In the data rows, 128 means zero.
Here are some points, each followed by its number:
[155  87 196 121  94 117 102 127  57 148 117 137 117 134 110 129 178 120 125 129 128 125 111 119 124 112 116 157  57  66 168 100] 0
[127 185 102 153 106 111 131 120 188  96 144  75 157 155 147 128 123 135 121  97 138 117 129 127  70 117 123 125 153 155 140 162] 1
[137 164  79 158 147  83 123 116 165  93 146 123 173 135 143 131  66  94 129  53 138 132 197 143 121 172 146 128 191 192  83 142] 2
[112 113 135 127 146 114  95 165 136 122 135 135 143 151 129 141 124 118 118  97 135 147 162 111 156 171 137 120 175 165  71 129] 3
[135 134  95 140 133 114 144 125 120 114 126 108 135 129 150 126 108 144 144 125 125 111 149 115 113 127 140 149 139 136 137 114] 4
[136 180 106 160 113 112 149 122 195  99 143  55 150 159 138 118 130 146 129 129 152 100 121 134  66 103 128 127 164 135 145 155] 5
[197 163  47 206 162  48 144 119 148 103 128  91 135 133 151 129  73 127 142  70 129  83 164 168  73  97 141 184 136 181 148  58] 6
[132  85 205 108  95 132 107 132  97 140 127 111 133 141 100 131 172 136 130 141 117 131  93 129 113 122 116 113  85  75 184 142] 7
[132 113 162 129 104 133 100 139 130 134 131 106 124 162 114 136 162 138 114 122 117 131 125 118 111 139 123 121 122 123 132 140] 8
[185 118 124 153 123 102 151 128 119 142 105 108  81 126 115 146 126 123 138 136 107  96 122 159  91  64 135 176  94 119 177  85] 9
[169 202 100 161 104  80 165 127 196  90 142  19 158 200 162 105 106 106 126 111 177  99 157 139  61 115 148 134 193 142 139 142] 10
[144  83 178 121  97 146 181 107 113 134 123  89  93 127  87 151 142 201 135 198 102 111 114  99  69  83 110 144  88  46 205 136] 11
[131 125 182 105  91 154  78 109 130 139 125 165 142 129 102 132 183 115 116 122 118 149  97 133 145 142 134 109  92 115 107 153] 12
[116 137  75 135 161  88 174 116 139 103 155 129 156 129 116 115  58 103 138  91 161 113 181 142 172 164 152 116 199 194  95 121] 13
[ 82 121 114 106 140 158 163 157 121 135 139 137 144 136 112 135 113 112 129 142 143 136 130 107 177 136 126 100 155 130 132 163] 14
[130 155  71 149 144 108 184 121 136 127 126 113 122  95 150 111  72 147 132 137 151 108 131 132 133  95 120 125 172 150 113 107] 15
[101 105 155  76 157 185  74  90  83 107 123 225 111 115 166 122 162 129 116 132  97 211 115 134 191 186  96 101 109 108  65 142] 16
[133 163  98 158 141 112 157 115 148 129 129 131 103 106 162 110  86 145 125 120 134 108 133 150 107 107 121 136 129 153 128 110] 17
[158 158  67 179 115  36 145  92 229  83 145  85 233 147 148 137  56  71 121   6 151  95 218 146 126 160 146 153 201 177 126 148] 18
[156 184  78 178 138  79 174 103 168  89 141 112 127 118 161 105  72 139 138  97 151  96 148 157  68 104 132 149 170 175 116  93] 19
[ 93 110 211  53  79 196  88 124 122 169 124 169 120 110 109 129 202 115 126 162 109 173  66 129 157 131 121 108  59  62 143 173] 20
[ 88 156  84 122 142 141 168 106 132 117 128 146 111 116 150 114  72 138 130 121 151 138 138 133 141 136 128 107 172 156 107 135] 21
[180 154 157 163  94 137  75 121 202 158 129 108 185 132  63 119 146 134 135  98 116 108  84 155  93 105 137 122 120 161 107 143] 22
[125  83 224  72  90 149  89 110  74 143 108 143 105 129 122 141 192 160 118 165 114 150  85 118 132 126 100 109  46  62 179 128] 23
[162 148 154 152  99 123  83 114 195 147 135 105 171 126  87 121 149 124 126  91 124 115  92 152 109 120 134 122 116 166 101 145] 24
[180 134 147 170 100  86 105 132 159 141 130  83 164 136  88 116 135 123 136  98 131  95 124 155  89 108 127 138 123 137 135 121] 25
[ 79 117 138  76 149 194 109 142 102 139 129 189 123 130 132 133 136 102 112 138 124 179 119 104 199 176 117  91 135 137  86 169] 26
[120 200 100 161 132  89 161  95 156  89 149 126 123 125 156  94  38 117 130  70 160 115 157 167  78 129 145 119 218 163  99 136] 27
[110 137 111 129 108 142 166 158 136 125 137  79 136 149 125 124 143 139 126 155 133 101 127 116 126 112 124 142 141 112 153 153] 28
[149 175  86 167 132  92 154 108 165 103 131 111 119 126 153 116  81 137 133 104 142 105 146 147  82 104 128 144 156 157 119 101] 29
[107 178  96 135 112 144 143 133 176  97 117  67 138 164 161 135 125 132 131 120 131 132 144 121 104 125 138 133 147 155 154 172] 30
[154 106  88 152 173  81  78 135 125 110 142 144 179 138 153 121 113  95 117  60 155 143 191 142 168 195 151 120 166 185  64 116] 31
[167 119 190 137  88 133  89 115 163 151 132 118 145 133  74 125 164 134 128 116 122 115  79 145 112 110 129 120 102 131 132 146] 32
[177 135  32 185 148  85 166 133 133 111 147  88 129 104 142 119  76 129 137 118 149  70 137 132 111  91 126 149 174 154 120  72] 33
[143 172  77 152 141  85 150 108 147  97 143 122 133 128 139 106  65 125 138  74 158 118 176 163 105 147 160 126 193 186  92 102] 34
[ 92 125 147 106 116 162 127 142 127 128 124 114 127 147 123 140 159 139 124 143 119 132 118 109 134 143 138 120 124 111 139 157] 35
[ 94  92 134  95 172 147  93 142 115 114 133 200 140 134 161 135 124 118 113 116 136 186 149 115 194 198 121 102 148 155  58 131] 36
[ 94  87 206  34 112 209  94 115  73 147 112 176  94  88 149 135 201 132 125 183  95 169  92 106 167 139 110 112  39  29 152 140] 37
[ 90 111  83 132 185 136 190 157  79 165 140 166 141 122  88 116  68 121 151 134 163  91 156 152 213 163 144  81 213 178 105 104] 38
Which point above is nearest to each new point? Its number follows each.
[101 100 154 101 125 151 112 143  90 139 125 140 135 140 134 131 161 131 134 143 111 140 126 102 155 149 127 120 110  99 125 132] 35
[170 147 101 168 134 110 162 126 155 136 114 111  78 128 119 144 103 132 132 137 110  98 117 165  80  67 131 177 126 144 161  92] 9
[107 110  82 117 152 133 197 175 101 131 148 146 151 135 105 133  82 108 146 171 150 114 127 117 216 144 129 107 156 125 130 145] 14
[149 125 191 113  97 140  81 110 140 143 127 152 134 114 103 129 173 114 111 137 122 135  89 142 135 118 138 116  78 114 116 142] 12
[176 133 112 155 132 121 151 133 134 142 123 119  75 109 123 142  91 125 122 136 107  93 122 163  95  65 137 182 111 136 159  87] 9
[133  96 136 102 132 153 164 117  96 153 129 119  99 105 138 132 149 166 144 197 106 116 118  99 115  97 122 155  88  64 179 115] 11
[185 122  63 188 162  54 168 125 150 108 104  75 121 147 131 138 105 128 153 110 120  91 168 137  64  87 141 199 157 143 197  92] 6
[157 112 136 111 142 145 151 131 131 153 135 127  50 103 153 133  97 140 105 166 106  97 106 145 112  78 128 175 107 111 174  83] 9
[ 51 172 167 112  90 176 112 129 175 116 124 101 130 165 139 128 166 125 116 124 129 140  92 120  88 138 101 100 128 120 142 206] 35
[163 115  45 177 137 100 173 156 115 140 144  86 142 102 138 115  88 143 150 129 137  85 140 136 113  86 114 126 181 138 137  87] 33
[126 113 146 137 127 115 101 172 124 117 136 137 150 159 134 128 126 115 117 101 129 142 178 102 160 164 147 113 165 164  81 119] 3
[121 125 178  97 106 173  62 110 140 133 132 164 131 136  96 130 186 119 114 113 115 163  89 124 144 154 128  93  99 124 103 167] 12
[118 158  85 134 143 117 151 107 132 118 119 141 126 110 146 116  83 133 128 115 147 130 155 149 132 134 134 118 170 169 103 123] 21
[ 75 126 103  96 136 171 178 154 101 136 129 142 127 119 136 143 130 137 153 188 131 137 130  89 182 128 143 123 128 109 137 149] 14
[171 133  95 161 145  96 158 120 141 129 111 119  82 129 125 146  94 128 138 131 106  95 130 159  80  68 134 188 119 151 175  90] 9
[ 83 131 109 103 142 143 169 158 131 119 151 126 144 141 121 141  94 103 127 134 139 132 146 112 172 154 134 109 176 158 115 174] 14
[ 61 131 198  53  77 215  95 130 101 164 114 155 110 129 113 132 192 135 129 167  99 181  78 103 145 142 118 105  68  69 147 182] 20
[213 153  48 220 160  26 128 132 147 107 115  81 149 132 155 134  93 123 158  56 127  83 167 169  71 104 150 197 138 184 140  59] 6
[128  86 170 112 114 149  70  78  93 113 142 198 154 103  99 116 204  96 105 117 137 169  91 128 159 165 139 100  89 104  79 153] 12
[144 148  70 167 160  93 152 123 140 128 139 120 135  91 130 106  79 112 128 123 160 105 155 142 140 117 116 107 173 170 113  97] 15
[107 116 208  69  85 185  79 115 119 142 103 172 110 117 117 138 191 140 121 162  97 173  72 110 143 138 123 108  63  81 140 160] 20
[114 115 147 112 101 160 160 110 129 141 125 106 107 118 130 136 147 173 130 192 106 119 127 102  98 105 113 133  89  64 184 153] 11
[174 118 104 164 142  96 179 124 143 124 108  87  86 144 127 140 110 142 142 140 107 102 141 128  60  72 132 183 138 113 190 101] 9
[ 69 125 171  69 120 203  90 129 104 148 127 170 105 134 117 130 172 107 116 139 105 184 107 100 172 174 117 103 104 106  74 167] 26
[ 70 159 177  86  75 184 104 132 166 138 115 119 117 143 128 139 175 145 121 135 114 144  83 106  99 141 119  99 102 105 134 187] 35
[ 60 144 119 114 122 176 151 122 133 132 135 139 120 120 130 131 112 124 111 138 131 147 123 103 144 135 111  84 140 138 122 175] 14
[180 179  43 176 185  65 172 115 152 104  96 112 111 173 149 132  97 126 134  91 108 104 150 142  55  73 134 218 167 181 167 102] 6
[ 86 111 168  66 135 184  54 116  97  95 113 204 103 154 142 140 169 122 115 136 113 227 117 119 162 196 106 100 107 116  63 170] 16
[123  95 174 104 127 147  66 106  86 116 127 167 128 122 129 134 190 117 107 113 124 178 108 120 152 168 118  99  88 108  84 127] 12
[155 105 109 153 139 117 185 135 131 133 109 101  82 126 130 141 114 157 138 155 106  95 144 118  73  74 136 180 137 103 186 110] 9
[175 118 139 163 132  88  85 117 123 120 126 133 155 114 127 127 142 100 115  91 134 117 128 156 132 129 144 144  96 142 128 102] 25
[108 125  69 147 189 133 164 147  98 168 128 145 132 112 107  99  99 135 145 141 175  99 169 136 186 149 103  92 190 159 159 112] 38
[185  70 108 178 153  48 170 118 141 110  95  62  98 145 128 126 117 143 159 153 107 100 170 121  77  73 132 184 131  86 220  95] 9
[138 126 150 126 127 126  94  99 118 126 129 161 138  91 136 138 151 121 112 115 122 137 127 144 145 134 135 135  90 119 111 113] 12
[131  92 119 120 165 101 116 161 119 118 141 151 144 145 149 127 112 117 121 112 134 154 175 113 172 189 141 132 171 160  65 117] 3
[ 88 107  84  94 159 174 189 161  62 154 135 163 137 109 125 120 116 120 145 194 129 127 122  97 228 157 126  93 144 112 125 139] 14
[127 130  62 142 163 117 187 141 109 151 125 118 136  96 142 118  89 143 146 150 144 109 146 134 159 120 143 141 163 145 122 101] 15
[158  97 177 122  96 118 155 117 123 149 116  95  95 137  90 148 147 159 139 170 105 112 102 131  88  76 116 153  94  74 201 125] 11
[149 101  28 184 162  91 161 136 129 137 151  95 150 115 112 107  78 148 147 103 161  65 143  95 117  83 120 110 212 161 137  73] 33
[129 147  69 155 140 106 190 139 134  96 148  91 150 138 135 119  78 126 139 117 149  99 145 124 132 111 138 123 188 157 121 137] 15
[120 119 165 104 120 168  75 114 125 129 126 175 137 120 110 123 172 108 117 112 126 164 101 130 161 158 131  97 105 122  92 157] 12
[165 136 122 149 133 128 160 120 146 136 118 117  79 126 121 133 121 145 130 148 110  97 116 142  80  76 113 165 114 124 172 115] 9
[ 99 128 149 122 117 144  83 157 124 128 132 152 146 146 110 130 153 117 115  99 123 150 135 112 141 162 132 106 146 148  88 147] 3
[ 93 132 206  68  79 198  92 114 123 140 122 169 119 113 121 134 187 122 107 162  98 178  63 118 143 138 122 116  69  74 131 174] 20
[133 127 176 108  98 147  66 118 137 128 124 142 137 147  89 132 176 120 114 100 122 162  91 123 131 156 138 104 108 127 100 152] 12
[190 167  63 209 120  85 124 120 142 119  93 104 113  99 135 141  70 142 148 104 136  82 132 184  72  68 158 173  74 191 138  57] 6
[160 124 198 116  78 148  96 122 156 152 133 120 143 130  73 129 166 145 131 137 114 119  81 138 110  95 117 122  86 107 135 138] 32
[ 88 166 103 140 132 144 160 111 155 113 137 119 124 113 156 114  82 125 120 122 147 123 130 131 121 120 114 107 168 150 113 150] 21
[158  72 165 141 115  95 106 132  79 144 102 117 110 139 118 134 154 131 129 129 116 123 119 129 101  96 123 178  67  84 172  87] 0
[183 136  77 188 145  62 146 124 144 113 105  96 111 129 131 146  95 131 142 106 113  96 142 153  76  81 150 187 117 157 162  67] 6
[ 67 112 154  66 134 202 107 136 105 136 135 195 114 134 137 137 155 112 111 143 120 185 112  97 206 186 106  85 123 122  76 158] 26
[109 119 179  81 105 182  71 105 121 140 130 171 134 128 100 136 189 102 109 123 118 177  89 128 157 156 133 105  92 105  91 167] 12
[177  98 147 142 125  92 115 118 116 136 102 119 108 123 121 133 125 128 127 128 114 121 119 150  93  94 131 172  70 114 163  81] 9
[ 98 170  98 131 112 141 151 126 172  92 126 106 149 146 156 139  98 124 131 105 133 137 153 124 112 132 140 129 167 159 126 175] 30
[185 100 105 174 152  64 131 130 112 124 110  89 128 142 128 135 121 125 145 116 121  97 154 134  86 101 133 183 101 112 164  78] 9
[208 190  40 231 163  44 134 121 167  98 124 102 130 137 138 139  67 116 132  74 126  82 158 168  62  98 142 176 144 207 136  68] 6
[146  96 198 110  93 133  69 100 106 129 123 166 136 116  89 131 191 121 121 124 121 154  89 133 136 135 136 111  74  93 123 141] 12
[171 128 118 148 121 133 202 138 132 149 117 102  65 132  89 145 134 129 144 156  88  82 126 145  80  46 128 191 145 112 186 116] 9
[ 66 122 162  64 131 191  96 139 119 146 137 170 112 141 124 138 159 104 118 127 123 174 112 103 169 175 120  94 124 126  80 175] 26
[127 182 105 167 131 118 151 110 163 120 132 136 118 105 146 109  87 137 124 121 143 107 128 145  96  99 116 112 137 152 121 120] 17
[106 100 144  95 166 150  72 132 107 110 128 191 135 130 151 131 139 109 112 111 133 184 147 121 184 199 123 100 146 146  47 135] 36
[131 137 114 136 108 125 160 155 133 119 139  87 140 148 130 122 143 127 136 142 131 104 123 120 100 109 129 135 148 115 154 141] 28
[189  99  91 192 145  35 105 137 108 112 125  79 157 148 138 132 118 119 150  78 128 101 172 132  88 125 145 177 117 133 149  65] 6
